Zon: [128 130 148 126 161 192 112 138  96 137 123 107 115 127 151 196 120  88
 116 152 175 194 153 166 127 165 131 111 145 153 126 132 169  83 142 123
 164 106 153 109 129 170  89 178 109 103 175  84 107 130 105 159 141 135
 152 146 116 165 118 166  91 116 125]
buku: [137 132 158 136 130  31 147 140 171 121  87 178 129 165 107 110  83 127
  95 124  93 120 123 107 107 142 124 111 117 145 130 159 108 155 123  90
  86 119 151 107 125 131 146 102 145 109  99 144 130 129 126 112 167 139
 163 129 145  88 124 111 113 100 155]
volan: [111 112 141 121 132 112 139 156 144 104 111 153 110 135 138 150 106  94
  93 131 129 125 164 142 106 131 132 117 139 152 116 127 154 123 130  80
 124 107 123 115 148 150 119 148 126 111 117 111 134 136  97 135 135 118
 143 133 110 113 107 133 100 141 153]
giguz: [111 130 184 158 124  58 105 107 178 113  95 169 146 137 112 160  94  99
 123 161 157 179 118  96  81 106 101  89 135 170 138 156 167 129  82  80
 140 187 131 178 133 119 179  83 124 146 120 184 154 133 182 109 175 120
  56 110 151 131 142 121 174 153  94]
viti: [146 139 138 119  99  30 159 132 160 122 147 163 162 148  92  68 110 117
 116 128 114  80 128  81 115 120 142 141 130 119 144 131 114 185 113 133
  72 116 138 126 107  96 150  99 129 149  76 173 148 132 132 102 129 133
 138 154 143  75 103  74 142 110 124]
zek: [111 130 184 158 124  58 105 107 136 113  95 169 146 137 112 160  94  99
 123 161 157 179 118  96  81 106 101  89 135 170 138 156 167 129  82  80
 140 138 174 145 157 161 145 117 116  93 117 145 149 143 125 132 226 131
 117 139 143 122 110 133  99 120 126]
puz: [111 130 184 158 124  58 105 107 136 113  95 169 146 137 112 160  94  99
 123 161 157 179 118  96  81 106 101  89 135 170 138 156 167 129  82  80
 140 112 103  93 171 212 145 164 127  90 117 105 133 150  91 136 164  86
 138 105  85  84  84 161  83 198 194]
ridev: [ 89  98 155 126 133 115 156 209 173  60  65 169  97 102 190 182 103 101
  40 122 115  94 180 176  90 102 129  95 147 164  58 130 134 109 105  19
 138 112 103  93 171 212 145 164 127 183 117 105 133 150  91 113 119 110
 111 143 121  88  92 103 152 157 121]
gone giguz: [179 131 137 131 157 133 112  94 124 111 167 158 140  80  94 178 118  58
 119  83  96 121 146 142 174 129 178 154 105 107  89 123 110 161 113 120
 170  82 187 182 146 151 160 179 175 133 109 153 184 169 156 124 138  95
  56 135 101  81  99 120 184 106] : [130]
gone ridev: [173 129 143 209 102 190 121 109  91 103 122  58 164 126 147 112 113 115
 152 105 102 171 111  98 117 180  19  65  97 156 157 133 164 103 169 150
  40 134  89 121 127 212 145  90 105 110 138 130 115 133 101 183  88 155
  94  92  93 103 119 176  60  95] : [182]
gone Zon: [120 118 129  96 152 161 127 127 132 126 175  83 192 115 166 126 152 105
  89 151 141 145 130 138 116  84 109 116 116 125 178 135 103 137 142 153
  91 107 166 123 148 196 111  88 131 153 106 194 146 130 123 107 153 109
 170 169 164 165 159 175 165 128] : [112]

fel: [130 147 144 133 132 128 164 130 131 140 130 154 131 131 138 156 128 137
 145 126 140 135 143]
buku: [152 132 210 127 133 131 203 163 130 137 135 168 128 128 152 150 130 134
 134 135 137 138 151]
giguz: [149 142 148 127 151 126 160 130 135 140 131 137 127 130 165 150 148 159
 141 130 129 150 158]
gone giguz: [131 158 129 148 140 130 127 159 148 151 160 141 165 137 150 130 142 150
 135 130 127 126] : [149]
gone buku: [132 128 152 135 151 152 130 133 128 138 127 130 168 210 131 135 134 163
 134 137 203 137] : [150]
gone buku: [152 130 203 127 131 130 168 135 135 134 150 151 128 133 128 134 210 163
 138 137 137 152] : [132]
gone buku: [152 131 134 137 138 150 137 130 128 133 168 135 163 210 128 151 127 134
 135 152 130 132] : [203]
gone fel: [130 126 135 137 130 147 140 143 131 131 156 130 128 131 145 164 140 128
 144 133 138 132] : [154]
gone giguz: [159 135 129 130 142 127 137 130 148 150 160 127 148 126 140 165 150 151
 130 158 141 131] : [149]
gone buku: [134 152 203 138 135 137 137 168 133 150 151 131 134 130 128 163 135 127
 210 130 128 152] : [132]

Zon: [140  87  92 182 131 163 161 127 127 127 131 168 109 119 124 117 146 147
 115 157 130 101 125 105 129 132 124 142 125 100 105 137 158  93 157  90
 130 155  93 126 116 173  73  94 133 108 125 126 104 147 128 105 169 106
 176 167  81]
ridev: [118 144 126 121 117 135 144 104 163 123 161 166 122 114 202  87 129  90
 153  97  91 151 143 123 113 129 107 123 153 144 121  92 153 150 122 137
 111 140 162 164 165 127 139 148 143  91 154 164  83 113 123  92 129 123
 122 116 143]
zek: [141  88  87 182 134 167 165 126 121 127 131 166 113 121 125 113 149 154
 111 155 125 104 122 105 130 127 119 139 124 112 106 135 158  91 156  92
 130 157 104 130 115 171  83  92 132 123 127 132 106 146 129 107 171 103
 175 162 100]
Dafi: [104 148 146  87 134  88  85 132 148 121 148 132 141 134 144 129 113  65
 148 126 118 160 140 142 136 131 124 116 132 147 124 121 114 162  90 177
 114 106 176 133 157 101 167 162 147 116 138 131 120  94 123 122  94 162
  77  87 171]
fel: [137 128 162 139 103 155 101 131 133 158 102  98  96 100  94 179 120 181
 142 146 151  74 126 124 116 121 156 126 135 132 131 153 111 130 169 100
 130 112  80 115 120 145 125 104  98 154 107 115 147 156 119 164 112 117
 160 169 113]
Tabad: [129 141 110 127 128 133 169 111 134 108 155 164 137 128 187  75 130  62
 137  80  89 168 140 130 123 126  98 131 141 152 131  89 158 144 110 140
 125 146 172 157 165 127 132 149 148  99 156 152  93 127 136  87 144 109
 120 123 149]
fef: [121 161 181  85  97 121  97 116 124 140 128  85 135 116 118 162  99 105
 144  91 128 120 131 161 122 113 163 142 136 146 154 144  97 176 134 125
 132  88 118 129 123 110 181 160  98 150 127 119 157 143 113 163  89 140
 118 154 151]
puz: [140 109 129 148 107 114 120 122  98 122 142 161 114  95  90 158 105 111
 142 120 134 112 146 144 147 108 137 158 145 143 115 160 145 151 138 104
 128 107 118 128 133 184 124 128 113 147 129  82 114 179 122 127 126 115
 170 220 101]
giguz: [ 91 113 151 106 125 124  61 131 155 152 139 120 126 111 113 170 117 157
 144 198 144  93 117 126 130 120 150  98 118 131 106 168  99 135 143 134
 107 100 128 107 110 117 150 135 126 125 112 122 136  94  95 131  96 182
 106 107 154]
volan: [111 150 133  89 143  84 105 131 141 113 143 128 151 146 146 115 120  82
 135 117 117 173 135 140 137 133 112 121 119 141 131 111 118 147  81 181
 121 116 177 128 157  93 168 165 155 113 139 127 125  95 133 119 103 154
  75  73 167]
viti: [ 92 109 148 108 126 142  66 128 141 150 135 114 132 120 105 169 118 151
 138 200 149  90 113 127 133 123 150 113 114 112 109 173  98 130 144 131
 110 101 120 101 103 117 137 133 121 131 110 108 143  93  96 133 102 181
 101 108 140]
buku: [126 110 122 112 134 135 127 132  64 111 128 104 173 147  58 151 109 112
 107 126 149 133 110 163 159 108 139 165  98 110 143 176 106 129 118 117
 147 100 114  96 106 128 144 141 109 164 121  79 176 141 121 150 131 149
 118 166 115]
gone fel: [153  80 162 135 120 156 146 126 181 169 124 137 111 103 100 126 132 100
 113 128 101 131 107 139 117 169 179  98 131 102 151 158  74 155  98 154
 147 160 125 156 115 142 112 145 119 115 164  96  94 133 130 104 130 112
 120 116] : [121]
gone zek: [104 141 135 107 166 104 131 146 167 127 106 149 113 171 121 100 123 121
 175 157  83 158 127 130 127 132 113 119 171 182  91 156 124 112  88 111
 162 155 130 130 115  92 105  92 134 103 106  87 125 126 125 132 129 122
 154 165] : [139]
gone Zon: [116 108 163  73 127 157 124 131 119 125  93 115 142 128 100  94 104 130
 169 132  93 125 127 117 182 176 137 126  92 161 146 105 173 130 133 105
 106 140 126 124 129 147  87 167 105 158 147 125 127 155 101  81 131 157
  90 168] : [109]

Zon: [119  63  56 186 116 143 111 185 187 147  98  92]
zek: [183 148 128  77  71 103  60  96  61  68 158 121]
volan: [155  70  75 157 142 160 156  94 162 159 102 103]
viti: [215 140 126  81  79 156  79 164 193  85 143 128]
fef: [200 130  96 130  59  73  26 145 163  80 138  95]
fel: [148 132 145 103 152 152 174  63 151 137 141 140]
gone fel: [148 132 103  63 145 174 152 137 151 141 152] : [140]
gone zek: [ 77 148  96 128  68 121  71 103 183 158  61] : [60]
gone volan: [ 75 157 142 102  94 160 155 162 103  70 159] : [156]
gone Zon: [ 98 143 186  92 111 147  63  56 187 119 116] : [185]

volan: [ 99 134  83 133  97]
fef: [151  32  96  92 115]
Dafi: [143 103  89 170 102]
ridev: [166  71  79  70 120]
puz: [169 134 168  82  97]
fel: [139 134  83 162  97]
giguz: [139 134  83 162 197]
gone puz: [169 134  97  82] : [168]
gone Dafi: [143  89 170 103] : [102]
gone puz: [ 97 168  82 134] : [169]
gone ridev: [ 79 120 166  71] : [70]
gone volan: [ 83  97 133  99] : [134]
gone fef: [ 32  92  96 151] : [115]

zek: [127 115 167 119 118 127 111 125  74 138 128 135 139 138]
Zon: [127 115 167 119 118 127 111 125 126 138 128 135 139 138]
volan: [160 131 115 152  97 111  74 138  74  99 139 139 137 131]
gone zek: [128 127 119 115 138 139 167 138 125 118 127  74 135] : [111]
gone Zon: [126 138 128 167 119 127 118 138 127 125 115 139 135] : [111]
gone Zon: [138 135 111 127 128 138 126 118 115 167 127 125 119] : [139]
gone volan: [115  74  74 160 139 111 139 152 131  99 131 137  97] : [138]

puz: [156 111 120  95 125 156 120 135 134 129 123 123 108 157 122  88 164 140
 130 116 117 129 144 102 117 108  99 160 117 120 114 137  58  69]
giguz: [150 133 122 136 150 136 116 145 158 149 149 152 140 143 126 107 138 136
 117 112 155 141 139 127 149 105 139 148 153 121 135 146 146 149]
ridev: [150 133 122 136 150 136 116 145 111 149 115 152 140 143 126 107 138 136
 117 112 117 129 144 102 117 108  99 160 117 120 114 123 152 119]
gone ridev: [138 129 108 145 160 140 117 117 117 119 117 143 150 102 152 144 136 136
 123 149 122 120 116 115 114 150 152 126 111 133 136 107  99] : [112]
gone puz: [129 120 117 160 137 156 117 135 117 140 114  99 102  88 123 130 108 120
 134 129 156  95  69 157 108 120 123  58 122 144 164 116 125] : [111]
gone ridev: [129 119 136 116 160 108 140 117 152 143 136 120 117 126 149 111 117 150
 115 122 138 152 144 112 102 150 136 117 123  99 133 107 145] : [114]

zek: [ 29 221 203 143  30]
puz: [ 29 104 203 143 224]
ridev: [208  48 209 210 113]
gone ridev: [208 209 210  48] : [113]
gone ridev: [210 113 208  48] : [209]
gone ridev: [113 210 208  48] : [209]
gone zek: [143 221 203  29] : [30]
gone zek: [203 221  30 143] : [29]

buku: [126 127 128 128]
Zon: [130 124 123 128]
viti: [138  65  33  64]
gone Zon: [123 130 128] : [124]
gone viti: [ 64  33 138] : [65]
gone viti: [138  64  33] : [65]
gone buku: [128 127 128] : [126]

zek: [164  87 106 201 142 113 114 232]
Dafi: [164 134  68 167  41 168 149  63]
fef: [164  81 130 203  77  55 214 173]
giguz: [164  95 171  65 207  55 168 139]
Zon: [164  93  92 186 181  59  50 185]
volan: [164 134  68 222  41 148 149 133]
gone volan: [ 68 133  41 164 222 149 148] : [134]
gone volan: [133 222  68 164  41 134 148] : [149]
gone zek: [232 106  87 201 164 113 142] : [114]
gone zek: [164 113  87 142 114 232 201] : [106]
gone giguz: [ 55 171  65 207 168 139 164] : [95]
gone Dafi: [164 168  68 167  63  41 149] : [134]
gone Dafi: [164  68  63 134  41 149 167] : [168]

fef: [140 165 197 227 197 231 236 222 227 211 206 205 201 233 228 234 202 202
 213]
ridev: [126 128 127 127 135 155 180 218 213 223 218 224 217 205 216 217 197 217
 213]
puz: [127 129 127 130 126 129 128 129 128 130 135 168 185 197 209 186 209 220
 206]
zek: [129 129 128 128 128 132 141 172 201 213 225 209 229 193 209 206 209 208
 221]
giguz: [127 127 129 127 128 127 124 131 128 127 131 130 131 139 159 190 209 222
 212]
fel: [141 163 191 201 196 222 223 236 212 186 201 225 218 190 218 227 191 217
 200]
buku: [128 129 127 127 127 128 129 129 126 128 125 128 129 129 130 131 143 171
 206]
volan: [130 130 127 129 127 127 127 127 129 131 126 123 128 131 147 176 206 201
 194]
Dafi: [126 126 128 126 126 127 128 130 128 125 136 166 191 226 205 219 202 208
 205]
viti: [131 130 132 150 182 211 224 213 211 222 225 205 199 212 222 216 200 221
 201]
Zon: [131 129 129 127 128 126 128 132 142 162 197 200 218 198 218 232 213 212
 208]
gone fef: [140 227 227 231 197 202 197 236 206 222 165 233 228 205 211 213 201 202] : [234]
gone zek: [209 128 193 172 128 229 129 209 201 209 132 129 206 141 208 128 221 225] : [213]
gone viti: [224 222 201 150 211 205 216 213 132 131 212 130 221 225 222 182 199 211] : [200]
gone fel: [212 196 218 201 186 141 227 163 190 218 217 223 191 201 222 191 236 225] : [200]

giguz: [108 118  48 101 135 145 124 136 153  67 105 157  91 171 126 113 132 140
 156 110 153 113 142  84 137 100  27  92 167 161 121 126 118  67 116 166
 119 106 147 142 109 161 159 107 113 123 216 110 134 150 126 116 134 131
 128]
fef: [ 65 143 223 133 113 134 175 144 176 131 171 151  89 134  97 147 121  96
 142  97 104 129 130 152 203  98 124 104 153 157  85 147 133  72 156 153
 116 128  68 153 126  89 119 145 130 112 139 134 143 138  89 156 108 142
 155]
fel: [108 129  48 101 135 145 124 136 153  67 105 157  91 171 126 113 183 140
 156 110 158 113 157 112 137 100  27  92 167 161 121 149 118  94 116 166
 119 106 147 149 109 161 159 107 113 123 216 110 134 150 126 116 127 131
 128]
Zon: [181 126 199 126  91 126 117 167 127  42 140 126 140 136 131 113 146 163
  78 167 114 122 128 125 121 142 112 147 124 127 143 115 162 175 177 108
 104 121 176 177 168 130 123 138  99 135 117 126 100 159 103 155 125 119
 100]
buku: [119 115 148  84 144 144 117 113 117  91 115 113  90  81 130 118 102 105
 115 170 132 131 135 167 147 143 121 142  97 176 123 157 127 129 136  93
 190 124  15 162 114 107 125 184 133 138 104 140 117 120 136 124 109 120
  89]
puz: [145 123 201 127  84 116 112 156 170 190 126 113 135 116 119  87 126 116
 141 121 171 138  89 112 132  62 121 103 149 162 130 174 197 129 113 178
  86 132  93 112 113 138  97 160  97 110 152 126  68  97 204 142 132 108
 103]
volan: [167 137 210 109 108 135 107 119 109 149 147 168 157 132  94 122 120 177
 209  81 159 128 131 123 114  77 135 144 127 138 148  38  36 173 133 124
  99 135 174 143  95 137 127  93  88 117 175 120 131 107  60 136 107 124
 102]
ridev: [210  90 180 130 120 169 141 143 178 102 125 138 192 110 154 111 105 170
  84  90 117 133 103 131  65 162 132 147 137 132 122 122 107  83  68 187
 169 144 140 136 118 134  85 104 121 123 123 137  54 131 124 163 120 128
 113]
gone fel: [126 157 123 121 127 113 105 149 166 119  48 216 113 150 145 140 116 171
 124 113 116 106 108 149 110 137 136  92  27 159 109 128 126 134 157 161
 156 183 118 129 112  94 131 101 107 161 135 100  67 153 147  91 167 110] : [158]
gone giguz: [100 171 105  67 147 106 113 126  27 132 153  91  67 126 116 216 137 113
 166 116 157  48 161 161 108 131 153 134 123 136 121 107 134 126 109 118
  84 101 128 110 119 156 124 159 113 118 142 140 142 145 110  92 167 150] : [135]
gone fef: [134 130 144 176 153 147  89  96 145 156 133 175 113  65 223 147 131 108
 124  89 134 133  85 129 116  98 139 153 142  72  89 142  97 157 143 126
 128 153 151 143 155 138  68 152 121 203 134 171 156 130 104  97 104 119] : [112]
gone fef: [134 119  89 128 126 124 145 130  65 171 175 121 139 203  97 142 147  72
 147 130 153  85 151  68 155 143 129  89 153  97 133 113  89  98 134 153
 223 144 152 143 142 104 157 133  96 138 108 104 116 156 112 134 131 156] : [176]
gone ridev: [140 132 141  83  90 187 143 144 136 123 110 122 210 133 170 154 125 134
 131 117 107 137  54 121 120 130  85 118 124 122 169  90 180 163  68 105
 147 128 104 178 192  65 138 131 120 102 169 137 103 123  84 132 113 111] : [162]
gone volan: [148 173 174 107  88  60 136 117  99  94 149 128  81 108 210 177 132 144
 120 135 147 133 109 114 159 157 175 124 119  36 168 127 124 131 209 107
 122 123 131 120 138  95 107 137 135 109 102 127 137  38  93  77 143 135] : [167]

viti: [175 181 161 199 175 161 192 162 234 215 135 168 178 187 186 189 192 148
 126 176 214]
fef: [ 83  77  77  67  81  90  72  89  48  58 105  57  79  75  75  73  71  97
 110  89  59]
zek: [ 83  77  77  67  81  90  72  88  48  58 104  84  78  75  75  73  71  97
 109  89  59]
gone fef: [ 75  48 110  59  83  67 105  71  90  72  77  89  79  81  89  73  97  57
  75  77] : [58]
gone viti: [135 168 189 126 186 234 192 176 215 161 162 161 214 178 192 175 187 148
 175 199] : [181]
gone viti: [176 215 187 161 181 168 148 135 192 175 189 234 186 161 199 175 178 192
 214 126] : [162]

volan: [ 64 118 113 117 126 120 115 108 108 164 129  97 130  84 120 163 158 146
 166  95  97  61  81  47 141 143  78]
Tabad: [219 195 117 139 133 118 165 166 157 110 147 144 119 138 145 160 133  69
 103 138 175 134 149 174  88 150 131]
ridev: [ 29  56 142 107 119 138  87  97  95 148 109 110 140 128 117  97 123 179
 151 114  92 121 108  98 170 110 128]
giguz: [ 59 115 123 113 116 125 104 116  70 159 122  97 150  91 109  91 160 144
 166  97  91  69  82  54 144 140  88]
fef: [ 74  67 100 139 134 184  87 131  87 122 110 124 110 115 119  99 131 200
 110 116  60 120  99 137 127 152 183]
gone volan: [115 126 113 118 117 120  61  84 163  47 130 141  97  97 158 120  81 166
 108  95 143 129  78 108  64 146] : [164]
gone ridev: [ 97  98 117 142  87  92 123  29 170  97 119 179 108 110 128 107 138 110
 148 151 140 114  56 121 128 109] : [95]
gone fef: [131  99 110 139 131 200 137 115 152  74 127 110  87 134 183 119  60 120
  87 116  99 184 122 124 100 110] : [67]
gone giguz: [116 140 159 144 122  91  70  54 144  97 123 166  91 115 160 104 150  97
 125  82 116  88 109 113  59  91] : [69]
gone Tabad: [ 88 147 117 175 157 133 195 139 110 165 119 103 174 133 118  69 138 166
 160 144 149 138 145 134 131 219] : [150]

